One vector is turned by the same rotation once a step. Each row is the vector after some number of steps, and that number follows the row.
The counts run from 0 to 98.
[-15  54 -42 -58  28  30  -6   1 -14 -10 -40 -24  -6  64 -39  -6 -46   2
   9 -52  21 -46   9 -18  10  19 -24  10 -45 -13  15  -8 -26 -23  46  28
  36  13 -16] -> 81
[ 14  25   5 -11  -5  18  19   9 -10  37  16 -40 -57  10 -39 -21 -12  18
 -38  11  -6  18 -11  19 -42  24 -23  15 -12 -55  46 -49  -4 -23  32  53
  33  13  29] -> 6
[-10  14  -6 -36   7   9   4  14  -9 -16  -9 -20 -39  39 -30 -26 -43   2
  -8 -21   0 -29  23  10 -41  26 -28   4 -41 -20  30 -29  18 -67  71  24
  49   9 -17] -> 70
[ -9  45 -36 -53  22  24   5  15 -32  15 -16 -12  -4  44 -40   9 -35  15
   8 -42  18 -27   7   6 -17  47   9   4 -18  -4   4 -20 -40 -39   9  49
  30  28 -24] -> 80
[-10  25 -18 -29   2   6   5  -4  -9 -10 -17 -16 -31  46 -39   4 -42   9
  -6 -46   7 -54   1   2 -24  11   5   7 -65 -25  48 -12  -8 -15  49  21
  25 -17   4] -> 73
[ 22 -15 -31 -51  16   5   6 -21 -26   7 -19   6 -62  34 -20  32 -12 -30
 -30  11  20  18   1   1  -6  46  19  17  14 -28  29 -31 -54 -17  15  84
  21  25  21] -> 45
[ 13 -16 -35 -81  37  13  -1 -18 -38  -3 -23   7 -13  22 -24  -7 -10 -33
   6  -2 -17 -13   5   5 -34  23  47   2 -26  -7  35  -5 -50   3 -18  57
  57  33 -26] -> 97
[ 25  32  -7 -11  -3  -2  22   3   1  38   0 -45 -78  42 -15   0 -19 -14
 -36  -8  26 -22 -11  18 -10   6 -43  18 -24 -49  46 -30  14 -21  27  34
  37  -8  61] -> 7
[ 36  15 -13 -31  -7 -21   4  -4 -17  12 -17  -4 -49  32 -34   7 -40 -41
 -36   5  22  -4  29  -7 -21   1  -2  27 -31 -58  41 -35 -28 -29  41  44
  53   5   9] -> 56
[ 15  39   9  -5  -5  -3  22   2  15  26  11 -47 -68  34 -34 -12  -3   4
 -26 -27  14   3 -13  12 -17  28 -42  13 -45 -45  59 -36  24 -18  37  21
  20 -29  24] -> 12
[ 23 -14 -36 -99  30  22  -7 -18 -42   0 -35   7   7  44 -25  13  -6   1
   1 -10 -11 -19  -5  -7 -11  25  42  10  -7  -7  26 -21 -59   9 -15  88
  38  32 -18] -> 93
[ -3  26 -29 -43  10 -10 -13  25 -14 -15 -15  -8 -12  73 -24 -16 -34   0
  21 -25   3 -44  37  26 -14  14   0   4 -72 -19   4 -11 -14 -26  14  13
  54   1 -41] -> 78
[ 22  27 -31 -57  33   9   9  -2 -26   7 -59  -6  11  41 -26   6 -20 -33
  10 -36  23 -27  -9 -21  26  -5  16  25 -30 -36  18 -18 -30  11  13  53
  26  30 -44] -> 90
[  9  26 -26 -74  36  -2   6  -2 -12 -23 -61  11  -7  71 -25  -1 -39  -2
  -3 -44  36 -43  -5  -4  16 -12  14  10 -50 -25 -14   0 -27   0   4  40
  16  23 -35] -> 86
[ 19 -14 -27 -32  -5 -10  25  -6 -14 -11  -8  -1 -46  17 -23  -5 -24 -17
 -40  18   5   7  12  13 -49  15  15  39 -51 -35  44 -45  -8 -56  51  44
  59  -2  17] -> 57
[  8   3 -41 -64  32   8  -3   1  -4   5 -21  12 -10  34 -35   0 -14   5
  11 -18  -6 -35  26  23 -12  57  10   5 -32  13  10 -15 -38  -1   6  64
  53  19 -43] -> 88
[ -1  10 -40 -61  51  32 -10   4 -14 -27 -23  15  -3  38 -11   0 -56   5
  10 -34   8 -46   6  11  -3  56  -2  -8 -26 -15 -21 -23 -16 -10  29  46
  42  12 -28] -> 84
[  6  14 -21 -23   0 -12   7 -12  -2   4 -17 -10 -45  38 -24  -9 -39 -11
 -14 -14  25 -39   4   5 -35  -4 -10   8 -72 -49  53 -12  -3 -52  66  26
  61 -12   7] -> 65
[ 45 -33 -24 -61  19 -14 -16 -15 -13  -1 -20  31 -66  22 -29  12  -1 -25
 -35  25  19  22   3  21 -24  45  16  22  -8 -21   9 -31 -45 -10  14  77
  22  10   1] -> 44
[ 40 -10 -17 -67  14  -3 -34  -5  11 -17 -19  31 -87  69  -6  22 -21 -10
  -6 -14  19  -5  19  12  -4  54  -8   6 -36 -59  -7   0 -18   7  16  64
   7  -4 -38] -> 35
[ 56   9  16 -14   1   1  29  -6   5  51   3 -26 -46  27 -31 -25  -1 -25
 -30  -4  28  -5   4   9 -28 -12 -45  11 -33 -43  62 -47   8  -9  32  33
  29 -30  13] -> 3
[ 37 -22 -25 -80  24   2 -21  -2 -24  -6 -30   7 -27  59 -26 -11 -33 -41
  28 -29  33 -49  16  17  10  11  28 -25 -40 -24 -10 -12 -21   4  -2  49
  45  16 -50] -> 91
[ 10  11 -27 -88  52  45 -11  -5 -26  24 -35 -18 -24  44 -27  14 -29   2
  17 -23  -1 -40   1 -14 -30  43   9  -7 -29 -10   2   0 -50   1  -7  67
  28  26 -35] -> 89
[ 39  11 -26 -58   5  20   6  -4 -21  10 -10 -25 -25   7 -31   6 -25 -10
 -30   3  24  22 -17   3 -31   5  21  20 -22 -21  46 -13 -29 -33  21  76
  42  19  23] -> 54
[ 11  10  -8 -32  19  19 -21   2 -27   3 -11 -18 -42   8 -31   0 -44   1
 -19   2 -12  16  10   5 -53  27  19  14  -3 -39  53 -21  -8 -38  38  59
  60  38  12] -> 58
[  5  49  10 -44   2  -3 -15  11   0  26   2 -44 -68  63 -36  -3 -17  10
 -18 -31  29 -37 -19  39  -8  24 -39   3 -49 -43  51 -13  29   3  33  27
  19 -22  32] -> 16
[  4  17 -21 -66  15   3   5  -2  -1   2 -31   5 -23  89 -51   4 -39  -6
   9 -35  30 -65   6  16  25  18  21  11 -67 -16   5  -3 -20 -15  30  33
  26  -3 -46] -> 82
[ 10  23  -1 -32 -18 -19  -1   5  44  14  18 -14 -79  34 -10 -26 -22  27
 -16 -14  -3 -23  -2  39 -46  37 -30  10 -35 -58   9 -40  18 -25  51  21
  24 -41   7] -> 13
[ 48  -3 -23 -29   9  26   6   0  14  23  22 -30 -76   4 -42   1  -9 -29
 -28  15   6  31   7  34 -47  28 -16   3   0 -27  40 -57  -7 -33  31  55
  29  -8  14] -> 1
[ 36  42  -2 -76  25  24  -1 -27 -10  19 -44   0 -65  62 -44  16  -1  11
   2 -29  50  -7   5   5  42  32 -26   5 -20 -43  23  -9 -42  17  -1  81
   4   5 -14] -> 33
[  1  54   2 -29   9   2   5  17   7   4  22 -18 -78  48 -37   8  -2   0
 -25 -29  16 -47  23  37 -21  40 -27  21 -53 -49  11 -27 -23 -21  37  43
  29 -35  -6] -> 17
[-14  17 -50 -43  14  42 -13  47  -4   5 -37 -33 -13  39 -37  11 -55  17
   1 -44   7 -39   7  23   8  16  -1   2 -54 -16  21 -17 -10 -18  26  56
  62  18 -16] -> 76
[ 44 -43 -39 -94  36  -2 -22 -26 -19 -40 -34  22 -27  46 -29 -16 -37 -19
  22   4  10 -30  19   4 -20  34  28 -10 -52 -12  12 -13 -40  -3  -2  54
  40  14 -47] -> 92
[  3  35 -27 -34  35  32  -8  18 -11  33 -13 -30 -26  45 -62  -6 -78  28
  -4 -42  16 -33   3  18  -2  23 -37  19 -50  -9  34 -21 -12 -28  35  30
  54  36  -6] -> 72
[ -6  36 -33 -40  31  29   0  36 -26  -9 -10 -27 -16  43 -21   5 -54  21
  -1 -15   0 -23  25  20 -31  44 -12   3 -53 -15  46  -9  -8 -37  52  24
  51  11  -3] -> 71
[ 35   5  -9 -79  22  22  -5  -1   7   4 -28  13 -69  61 -23   5 -17  14
  -7 -28   3  -8   2  22 -22  74   3   4 -45 -22 -11 -16 -15 -14   7  73
  11 -12 -26] -> 31
[  6   2 -31 -91  40  -2 -24  13   6 -25 -10 -10 -21  30 -31 -28 -42  12
  21 -18  33 -63  22  23 -20  51  -4  12 -47 -14   6 -30 -17 -10  -2  37
  42  -9 -24] -> 83
[  8  65 -32 -38  35  36  -4   2  24  12   2 -16 -52  66 -36   6 -47  27
  -7 -56  41 -29 -21  -6  32  33 -28  15 -30 -40  33 -12  -7  -7  31  79
  15  11  19] -> 24
[ 38 -33   0 -26   2   3  -3 -19 -37   4 -13   3 -39  23 -20   5 -24 -26
 -23  -2   1  13  13  20 -52  15  15  12 -34 -21  51 -28 -22 -41  51  75
  32  16  21] -> 53
[  3  16 -50 -23  20  17  13   6 -15   7  -8 -27  -5  23 -40  12 -55   9
  -9 -35  -6  -5  17   1 -40  28 -13   1 -51 -37  49  -9 -16 -32  29  40
  58  33  23] -> 67
[ 34 -30   7 -39 -25  -9  12 -25 -20   8 -39   6 -75  28 -27  11  10 -36
 -35  15  38   4  25  15 -40  10  13  23 -33 -53  34 -35  -3 -28  36  47
  29 -17   5] -> 52
[ 28 -34 -23 -71  15 -21   3 -14 -31 -20 -60   8 -32  32 -35 -24 -10 -18
   2   1   4 -34  26  -2 -20  29  36  -3 -27 -15  -4 -17 -31 -10  12  52
  35   7 -41] -> 96
[ -5  38 -17 -26 -15   5 -26  11  -6  14  -4  -9 -29  27 -37  -8 -55  -2
  -7 -46  43 -44  16  29 -42  10 -12  14 -80 -41  42 -14  -8 -47  52  14
  39  -7   4] -> 69
[ 10  25 -13 -47  38 -15 -19 -24  -6  -7 -13  18 -77  52  -9  13 -23  -9
  16 -17  48 -14  13   4  22  26 -11  17 -36 -39   8  -2 -18   7  -4  53
  -5   0 -21] -> 34
[-13  40 -26 -59  40  18  25  10 -40  10 -31 -23 -14  52 -38  -1 -54  16
  20 -48  26 -52  13   5  -3  10 -10  17 -45  -3  -5 -24  -4 -15  51  30
  47  16 -20] -> 77
[ 18   6  -6 -24 -20  -3   6   6  10   8  40 -36 -64  18 -40   5 -12  16
 -18  11 -12  -5   8  44 -38  35 -26   1 -34 -44  39 -45  13 -37  51  40
  49 -22  14] -> 9
[ 62 -22  -6 -63  -6 -11 -11 -12 -33 -19 -18  14 -86  37 -27 -13 -12 -34
 -13  29  27  -7  21  15 -36  18  20  23 -36 -47  28 -36 -21 -32   6  59
  39  -7   3] -> 48
[ -3  56 -13 -14   3  21  11 -16 -19  35  12 -41 -51  34 -30  43 -19   3
 -29 -20   5 -17   3  30 -13  -7 -54  19 -37 -51  58 -25  -9 -25  39  55
  23  -3  32] -> 11
[-12  -2 -26 -43 -12 -17 -11  14 -15   6   6 -12 -36  18 -34  -7 -39   1
   4 -19  -3 -20  14  10 -57  38  15  11 -48 -21  57 -19  -3 -60  57  40
  66   2  -4] -> 66
[ 20  27 -16 -53  18 -12 -29 -13  12 -11 -19  11 -71  70 -13  33 -14   1
  23 -16  51 -32 -14  57  21  41  -9 -11 -31 -49   1  -8 -15  20  23  39
  -3 -34 -27] -> 30
[ 38 -18 -26 -76   9 -20  -5 -24  13 -10 -28   7 -63  51 -25  12  -3 -23
 -16  -3  23 -19  20  10 -15  35  11   5 -16 -35 -11  -2 -26  -2   2  81
   7   0 -12] -> 39
[ 15  48 -13 -17  -4  44   6  15  11  21  13 -30 -35  23 -52  11 -27  40
 -21 -17  -9  -3  -6  27  -9  16 -45   4  -4 -29  26 -28   8 -39  23  59
  18  11  31] -> 15
[ 25  10  -9  -4 -22   6  21 -16 -34  17 -18 -13 -44  23 -44   2 -39 -32
 -43  -9  34  -6  -1   5 -35 -12  -7  33 -52 -39  66  -6  -3 -28  59  12
  51 -17  22] -> 60
[ 13  38 -17 -45  11  16 -11 -15 -16  13 -41 -22 -46  62 -28  31 -33  11
   6 -27  38 -31 -19  15  31  45 -28  15 -20 -54  20 -22 -20   9  13  60
  27   0 -32] -> 29
[ 45  -1  -6 -52   6  -8 -10 -30 -42   0 -29  15 -63  40 -19  41  -7   4
  -3 -13  42  26   5  -5   8  -3  15  19 -34 -41  28 -12 -37  24   7  80
  29  15 -21] -> 42
[ 19  13  -8 -50  54  12  -2  -1  -7  25 -47 -11 -54  60 -18  37 -21  -9
  -7 -15  26   4  -2  -4  19  39   0  26 -13 -27  11  -2 -41  -3  14  90
  21  31  13] -> 37
[-26  18 -27 -48  24  37 -11  -8   7 -10   3  -9  -3  47 -41  -1 -47  19
   0 -37  -4 -32  19  14 -36  41   9   9 -50 -13  23 -11  -5 -40  56  28
  50  38 -10] -> 75
[  7  39  -4 -64  45  39 -40  -2  18 -13   2 -11 -61  52 -30  16 -33  14
 -19 -23  14 -11   1  23   3  63 -32  11 -25 -22   3 -28 -25 -32  29  62
  14  -8 -38] -> 27
[ 41 -17 -13 -50  -7 -18   3 -34 -30  -6 -16  -6 -66  40 -25   7 -17 -42
 -10  13  44  -4  19  10 -20  -6  21  30 -36 -58  33 -24 -11 -19  17  56
  17   6  14] -> 47
[ 16  39 -14 -65  20  -1 -29 -11  -2   1 -10  -5 -51  59 -30  27 -46  23
  -1 -13  10 -14 -11  19  -2  59   1  -5  -9 -52  -1 -23 -28  20  13  83
   4  13 -31] -> 32
[ 37 -10 -28 -33   3  -2   4 -21 -38  20 -34  -8 -54  24 -26  20 -35 -19
 -37  14  14  34  -4   9 -20  13  -1  27 -15 -51  56 -27 -33 -12  25  84
  47  35   2] -> 50
[ 22   3 -26 -20 -16 -26  12  -3 -19  -8   9  -8 -55  28 -26 -33 -34 -26
 -21  -1  12 -14  30  22 -58  10   0  25 -47 -35  49 -38   3 -40  57  14
  64  -4   8] -> 61
[ 18 -27 -13 -34  -3   7  -7 -24 -27   6 -25  -4 -73  16 -11  17 -17 -20
 -25  29  34  12   9  16 -50  35  12   4 -16 -22  55 -47 -34 -25  26  81
  31  32  10] -> 49
[ 25 -17 -20 -50  15  -4 -21 -25 -11  -9 -32  16 -73  46 -14  23 -20 -14
   9  33   6  14  16  18 -18  62  21  15 -28 -39   2 -19 -32  -2  15  98
  30  21   5] -> 40
[  5  21 -24 -13  13  20 -19   9  13  11  23 -20 -68  35 -31   1 -42  28
 -12 -24  -9 -19  -2  52 -58  63 -27   8 -45 -40  62 -36   1 -46  41  48
  21 -30  26] -> 14
[-16  20 -28 -62  45  22 -26  28   9 -43 -24  -5 -38  63 -40  -2 -38   9
  23 -23 -20 -56  23  37 -32  48  17  -4 -48   4   4 -16  -5 -15  35  30
  63   2 -34] -> 79
[ -6  21 -13 -34  17  22  17  26  -8   3  -4 -50 -21  58 -54   0 -44  -3
 -20 -37  22 -11  16  13 -19  -5   4  24 -45 -22  52 -28  -5 -26  40  33
  59  16  24] -> 68
[ 16  19 -23 -48   8   7 -29 -16  16 -21 -14  -8 -78  64 -21  24 -12  24
   7 -21  24 -51   0  42  -4  52 -15  14 -55 -52  -3 -11  -6 -22  25  46
  18 -34 -45] -> 26
[  9  13 -22 -44   9 -12  12 -11 -31  32 -18   9 -32  11 -40  -2 -35 -38
 -26 -10  36  -3  12  -6 -22   3   9  20 -37 -50  51 -19 -24 -27  25  53
  13  27  40] -> 55
[ 29  21 -53 -72  22   5  20  -2 -18  -3 -52 -17 -12  21 -27  -7 -33 -18
   7  -2  28  -5   4 -11  13  -9  19  18 -10 -18  18 -15 -50  18 -22  69
  43  32 -22] -> 94
[ 40   8 -16 -20 -18  16  15 -12   8  17  17 -44 -60  -4 -20   0  -6  -7
 -44  21 -14   7 -20  11 -23  13  -9  18 -24 -40  48 -44 -11 -22  22  61
  30   1  51] -> 2
[ 26 -22  -2 -53 -10 -20   8 -21   3  46   0 -23 -97   8 -18  -3  13 -31
 -27  26   5 -22  17  39 -67  28 -44  15 -32 -52  52 -54 -19 -20  39  47
  17 -28  11] -> 0
[ 49  11   1 -19 -16 -24  11 -13   3  30  11 -20 -97 -10 -37 -23   4 -13
 -21  15  15  -2   1  52 -44  16 -33  28 -30 -57  45 -45  26   2  37  36
  30 -28   5] -> 4
[  1   9 -38 -44  14   0  -1  17 -15 -13 -12 -25 -17  63 -21 -12 -33  17
  17 -27  32 -58  27  21 -24  11 -14 -19 -60 -24  18 -32   4 -46  56   3
  33 -13 -25] -> 74
[ 12  24 -29 -25 -17  31  -5  -4  -8  21  22 -29 -53  26 -37  -2 -23  21
 -21   6 -16   8   4  32 -51  29 -34   6 -25 -49  29 -43  23 -27  40  50
  33 -15  25] -> 10
[ 43  -4   2 -44   1 -24  22 -14 -18   6 -34   3 -64  30 -43 -10   1 -43
 -41  25  62  -1 -14  -4 -24 -13   4  28 -35 -40  53 -20  -8 -28  39  40
  41  -3  19] -> 51
[-15  45 -13 -42  10  28   6  -2  17 -19  30 -26 -75  55 -29   4 -28  12
  -1 -25   2 -10  20  56 -32  55 -16  20 -30 -30  18 -22   2 -53  33  43
  15 -29  -6] -> 18
[ 18  30  -1 -43   1 -16  15 -20   2  10 -16 -15 -58  78 -43  25 -28  19
  13 -21  22 -55   2  14  -2  32 -50  11 -51 -53  -3 -15 -24   1  25  20
  14 -21 -18] -> 25
[ 28  36   8  -5 -15  -6  13 -27  13  26   9  -7 -78  30 -12   0 -10 -33
 -21 -13  27 -36   3  40 -47  10 -49  19 -33 -64  54 -43  20 -12  28  31
  30 -42  30] -> 8
[ 37 -15 -25 -78  13   0  -7 -24 -40  16 -52  -7 -13  24 -58   4 -18 -35
   2  13  11 -15  14  -5  12  -2  26 -14 -21 -19   8 -22 -35  19   5  68
  43  38   4] -> 98
[ 42 -13 -25 -83  11  -7  -8 -27 -45   2 -53  15  -9  45 -36   6 -28 -40
   4  -6  18 -36   3  -6  -7 -11  18  -8 -57 -12  12 -25 -45  34  11  24
  52   4 -22] -> 95
[  5   2 -51 -92  37  11  -9 -18 -19 -25 -40  11 -45  46 -23 -10 -13  -7
  15 -16  -2 -45   2  -5   5  40  29  -1 -34 -11   1  -2 -36   5   8  38
  25  -6 -55] -> 87
[  4  33 -45 -75  41  14 -13  -6 -27  -1 -45  -8 -20  56 -43   8 -47  21
  12 -34  27 -33  -6 -19  -1  29   1  -9 -50 -12   2 -10 -44  -6 -16  51
  38  33 -29] -> 85
